(in the rows, 128 means zero)
Each row of A is roughly a mix of the hidden directions of one of 3 groups; some rows fit no group.
A:
[[148 143 126 162 127 186 126 150 123 184 140 152]
 [163 118 127 167 116 185  94  95 104 150 124 120]
 [117 166 160 128 103 141 117 123  88 110 183 163]
 [139 139  90 151 125 163  75 181 117 136 137 142]
 [115  95 167 111 158 107 175 135 120 102 111  85]
 [165 136  90 141  96 168 109 120  97  89 158 115]
 [190 123 114 123 154 118 132 170 145 134 107  81]
 [ 94 124 135 103  83 135 119  87 117 118 181 158]
 [125 106 122 128 105 134  87 198 113 161 103 136]
 [160  77 119 108 110 165  92 163  96 127 143 119]
 [143 139 142 150 117  99 190  96 154 102 152 158]
 [137  73 116 129 136 151 168 100  83 109 152 106]
 [145 131 142 143 139 159 160 150 122  60 142  91]
 [116 123  84 109  91 156 167 152 171  95 124 131]
 [110 142 126 115 107 134 172 105 123  92  86 182]
 [149 159 102 119 140  97  84 133 122  64 133 115]
 [121 143 146 177 116 156  96 140 162 185 135 136]
 [156  71  70  95 131 131 133 132 136 152 108 135]
 [ 98 157 153 166 142  99  90 128 104 108  93 161]
 [115 123 145 187 147 178 120 136 104 133 115 171]
 [150  72 113  84 138 142 115  78 102 124 140 133]
 [145 193 130 118 116 148 123 140 168 143 108  83]
 [125 118 146 165 128  84 174 144 121 166 127  84]
 [126 155 118 132 166 143 139  97 171 152 185 106]
 [ 94 139 109 145 121 150 114 128 133 146 202  95]
 [117  90  89 165 151 137 126 122 106  98 183 118]
 [140 143 140 121  98 119 107  93  55 115 113 102]
 [137 127  68 128 170 160 123 137 167 101 102 118]
 [135 134  95  74 100 139 144 122 122  80  89 150]
 [141 120 104  85 121  60 137 139 138 100 148 156]
 [118 152 161 128 133  86 128 121 145 203 130 115]
 [ 91  80 138 103 140 120 120  89 146 173 146 101]
 [175 191 130 143 141 111 148 135 118  91 135 156]
 [166  86 115 103 161 114 149 150 166 155 100 108]
 [169 138 168 163 146 186 109 125 104 123 142 116]
 [117 111  98 131  82 151 142 131 100  75 171 130]
 [136 118  90  97 134 104 133 152 151 171  75 103]
 [145  85 121 111 124 112  83 151  89 108 121  80]
 [132 122 129 129  93 139 113  52  93 116 152 145]
 [173 166 113 135  93 125 104 168 164 142 136 159]
 [188 163 145 133 152 180 118 143 126 100 127 129]
 [ 98  88 115 164 128 113  79 120 155 139 171 109]
 [116  82 128  75 163 127  84  98 123 125 119 106]
 [126 131  87 144  88 141 154 127 144  85 158 175]
 [154 102 177 100 126  97 147 157 114 153  86 111]
 [127  85 123 110 122 113 131  72  85  90 118 154]
 [130  66 125  90 167 104 107  98 104 116 123 118]
 [177 116 128 156 121 167 101  82  99 144 122 103]
 [154 165 150  98 163 148 128 108  99 182 121 146]
 [155 186 133 146 124 141 106 175 150  87 131 137]
 [ 86 113  90 123 121 129 102 106 186 142 161 144]
 [ 88 127 149 118 113 120 156 149 152 184 147  84]
 [137 151 142 131 156 111 143 207 158 117 126 112]
 [123  85 129 115 140  88 151  66 124 123 126 165]
 [128 123 161 120 160 112 195 156 102 146 130 101]
 [135 109 106 125 119 156 141 120 108 101 143 207]
 [ 80 147 152 117 112 108  81 150 144  94 167 132]
 [118 178 146 146 163 151  91 108  92 111  93 129]
 [121 135 148 160  96  88  70 150 156 111 105 119]
 [ 89 155 160 128 174 123 187 135 131 143 119 109]
 [153  98 146 134 105 158 137 133  90  72 168 128]
 [148 163 117 145 129 179 109 184 156 119 117 152]
 [117 106 103 128 109 126 182 179 148 165 142 151]
 [150 151 103 122  70 130 152  67 119 131 139 141]
 [101 152 111 112 126  94 138 121 128 126  49 144]
 [153 184 185 122 157 116 109 152 145 123 118 112]
 [159 134  91  76 134  95 133 113 119 113 154 174]
 [ 96 136  91 118  73 117 132 141 123 117 102 183]
 [111 145 144 127 103 107 158  91 135  83  85 167]
 [156  94 123 104 154 106 168 124 126 116 101  69]
 [196 163 141 156 108 133 157 131 142  99 127 149]
 [ 87 127 128 146 143 144  57 145 104 136  96 125]
 [138 104 183 142 166 170 107 141 118 100 159 135]
 [183 149 122 177 133 163  96 157 129 123 109 117]
 [126  84 129 158  88 171 135 151 115 107 103  89]
 [121  94  95  90 112  94 158 105 139 172 116  98]
 [145 131 156  84 109 132 198 120 135 151 100 131]
 [153 108 155 137  82 102 116  79 155 100 123  97]
 [147 125 158 150 127 153 117 158  96 197 116 146]
 [107 114 115 118 152  97 191 169 104  97 137 132]
 [112 141 159 138 133 141  73 155 111 172  84 123]
 [152  99 129 127 134 158 100 145  56 128 107 103]
 [145 152 126  74 106 149 180 107 133 119 161 152]
 [150 189 133 122 107 164 182 112 136 129 129 146]
 [140 148 107  72 121 124 139 157 156  85 149 165]
 [127  94  90 103 119 109 179 127 120  87 105  95]
 [173 158 165 156  98 131 104 166 121 153  98 136]
 [113 135 127 111 110 190 104 172 162 149 154 138]
 [130 148 165 114  88 137 136  99 142 145  68 160]
 [125 159 101 143 157 166  67 134 150 161 136 121]
 [150 138  99 135 110 134 186 158 152  83 129  99]
 [173 106 146 131 129 116 157  88 102 111 167  86]
 [147 126 126 119 136  99 149 115 131 170 146  53]
 [145 155 164 186 142 128 129 107  98 148 131 173]
 [ 71 109 134 131  89 100 128  83 117 160 147 116]
 [174 116 150 107 157 120 108 113  88 171 152  99]
 [119  86 112 114 153 128 179 156 158 104 137  86]
 [134 115 103 134 139 152 144 161 176  94 113 183]
 [133 158 173 128 102  93  99 125 157 163  93 154]
 [161 115 150 140 167 165 109 127 120 118 169  77]
 [159 134  94 140 154 182 112 146 141  76 112 124]
 [143 110 148 115 116  94 126  65  96 121 156  90]
 [112 103 111 131 108 120 186  95 119 185 117 123]
 [126 153 139 110 150  91 169  88 173 133 164 129]
 [103 127  99 121 100 151 110 156 104 139 166  69]
 [113 103  92  84 138  99  81 101 136  98 145 109]
 [157  83  95 117 121 160 133 102 125 183 111 105]
 [ 64 112 138  93 164 121 125 150 155 154 106 115]
 [121 147 111 126 103 165 113 181 103 109 130  74]
 [119 193 172 154 128 151 161 126 121 108 140 148]
 [163 181 124 153 162 130 110 113 171 164 118 130]
 [ 96 120 148 100  88  95 125 139  87 139  82 150]
 [145 137  76 107 153 170 167 123 114 117 166 149]
 [ 90 130 123 135 134 132 106 123 174 191 150 159]
 [140 137  93 190 127 102 136 155 126 123  81 154]
 [137  64 134 123 133 167 123 120  95 134 169 158]
 [178 166  86 123 103 135 121 135 102 100 169 124]
 [143 138 123 121  74 121  94 149 121 186 129 164]
 [ 86  96 161 118 145 101 148 124 134 165 169  95]
 [174 132 122 146 133 161  75 112 129 158 172 138]
 [120 180 135 134  82 112  85 107 135  89 152 127]
 [144 163 125 143 109 122  88 141 157 147 111  63]]

One row of each group comes first, with its name. Which group is each row after those in?
[156 130 125  64 109 124 161  89 133  95 106 114] : X
[131 152 134 161 151 171  92  90 110 116  82 142] : N
[121 175 100 129 137 104 103 103 151 181  91 134] : W

[106 128  96 140 112 145 132  95 177  73 143 103] : X
[130 111 110 148 164 141 125  77 158 120 183 150] : W
[101  97  80 121 126 120 131  66 112 105 157 135] : W
[158 130 113 192 146 148 116 155 126 147  79 122] : N
[188 146 159 128 150 119 127 160  87 156 134 103] : X
[154 116 126 116 124 114  85 112 133 190 111 175] : W
[117 100 117 110  97  95 157 115 125 110  97 190] : W
[169 152 148 153 162 154 120 107 117 105 151  75] : W
[134 101 132 120  82 101  93 187 148 141 108 113] : X
[100 100 139 107 169 113  69 110 114  90 118 134] : N
[133 140 128 132 145 110 167 165 196 163 125 119] : W
